128 stands for zero in the data rows.
Here are some points:
[138 124 144 140 146 130 115 103 117 140 159 145]
[135 148  81 115  97 113 158 159  93 118 140 120]
[117 133 141 143 158 122 115 112 155 151 120 135]
[130 145  36  92  70 119 179 185  84 103 117 115]
[122 145  42  80  75 120 183 192 111 103 105  99]
[137 136  91  95 102 124 162 138  88 108 138 104]
[129 121 175 158 130 124 103  95 145 146 143 144]
[126 120 200 172 186 123  79  95 171 169 120 140]
[130 108 174 142 138 145  99 114 147 122 122 137]
[114 134 137 159 173 121 100 122 163 171 124 142]
[129 114 191 138 169 158 104  79 152 154 113 136]
[135 110 154 128 163 144 115 101 125 140 114 129]
[152 133  81 101  92 141 163 147  73  99 166 125]
[132 122 120 125 118 132 137 142 112 124 129 126]
[127 120 109  98 117 137 158 126 103  99 138 101]
[135 130  92 113 101 134 150 161  73 103 131 132]
[111 131 158 164 167 122 104 117 168 168 101 125]
[127  98 234 171 191 147  57  78 191 142 137 168]
[131 110 159 121 150 143 119  94 144 123 118 121]
[138 127  66  75  57 138 189 164  56  74 128  93]
[131 110 209 159 207 136  75  70 183 168 121 132]
[136 155  70  87 100 140 164 153 107 118 120 119]
[124 102 212 149 189 147  80  65 165 157 124 133]
[106 137 174 176 181 132  87  84 186 164 123 142]
[143 123 102  85  66 140 160 166  94  78 132 124]
[125 110 217 185 193 130  70  91 195 165 123 142]
[131 131 106 111 112 136 139 132 127 113 132 121]
[127 124 144 128 101 125 137 120 129 117 134 132]
[144 136  92  92  93 127 171 137  91  99 137 101]
[106 149 160 186 167 122  82  79 163 183 143 163]
[123 110 219 191 161 126  63  68 176 159 151 166]
[151 124 105 112 119 138 149 138  84 112 135 122]
[140 124  79  81  54 139 170 174  83  66 126 115]
[126 118 199 149 151 135  94  86 163 152 137 158]
[125 132  96 108 114 121 154 156 109 108 112 112]
25 more points follow, each with its number after it:
[118 126 139 141 131 128 124 116 151 126 142 140] 0
[143 131 110 135  85 121 143 145  96 118 158 145] 1
[127 123 134 118 135 133 134 109 121 112 137 122] 2
[118 134  89 109 110 124 152 163 128 118 112 123] 3
[125 109 165 136 153 148 105  82 124 129 129 123] 4
[146 119 121  94 131 140 150 126 100 129 120 111] 5
[125 121 213 183 207 141  64  65 167 185 131 150] 6
[139 121  94 106  92 127 161 132  81 106 135 107] 7
[117 101 229 168 192 143  58  70 184 149 124 158] 8
[137 125  69  51  65 144 195 156  81  71 117  97] 9
[129 144  85 101  90 133 158 155 120 101 132 118] 10
[127 130 151 158 154 119  99 128 156 150 136 147] 11
[118 107 185 160 164 128  94  96 151 140 125 133] 12
[115 152  70 112  93 114 164 154 119 108 125 116] 13
[129 135  96 112 104 130 148 164  72 107 134 126] 14
[127 152  59  93  82 116 178 178 102  99 128 109] 15
[126 116 203 147 174 139  94  66 158 138 137 127] 16
[127 112 223 183 201 131  62  88 191 181 121 150] 17
[124 143  89 116 118 122 138 151 134 134 121 128] 18
[114 148 134 163 173 118  96 106 149 168 143 159] 19
[112 127 166 188 180 100  64  98 168 191 129 157] 20
[118 138 159 145 184 140  99  99 172 165 120 142] 21
[145 133  76 110  81 114 164 179  81  96 137 111] 22
[131 127  95  91  85 137 164 174  76  87 121 107] 23
[123 125 121 110 108 123 143 131 128  98 127 109] 24
Which of these numbered points is nearest to each point below, ignoring the direction in which the first points spread most? Its number follows each.
[126 144  70  99 104 107 149 165 126 127 113 118] > 18
[118 136 135 135 142 128 121 127 157 138 124 134] > 15
[137 129  84  90  56 121 172 158  90  91 136 122] > 0
[127 107 138 102 132 151 138 111 128 110 110 110] > 9
[127 118 185 134 156 145 108  80 153 121 134 126] > 16
[152 129  63  77  85 137 179 167  71  94 130 107] > 6
[144 136  53  78  69 122 186 188  81  89 121  99] > 17
[139 134 103 137  97 115 141 162 112 112 143 128] > 22
[134 118 107  96  81 150 154 156  97  71 129 114] > 8
[139 113 163 117 147 155 129 103 131 126 117 118] > 9
[133 144  93  99 100 132 156 149 112 103 125 120] > 10
[141 131 100 101 111 118 156 132  80 119 145 103] > 7
[127 111 181 169 168 115  77 108 170 157 130 134] > 22
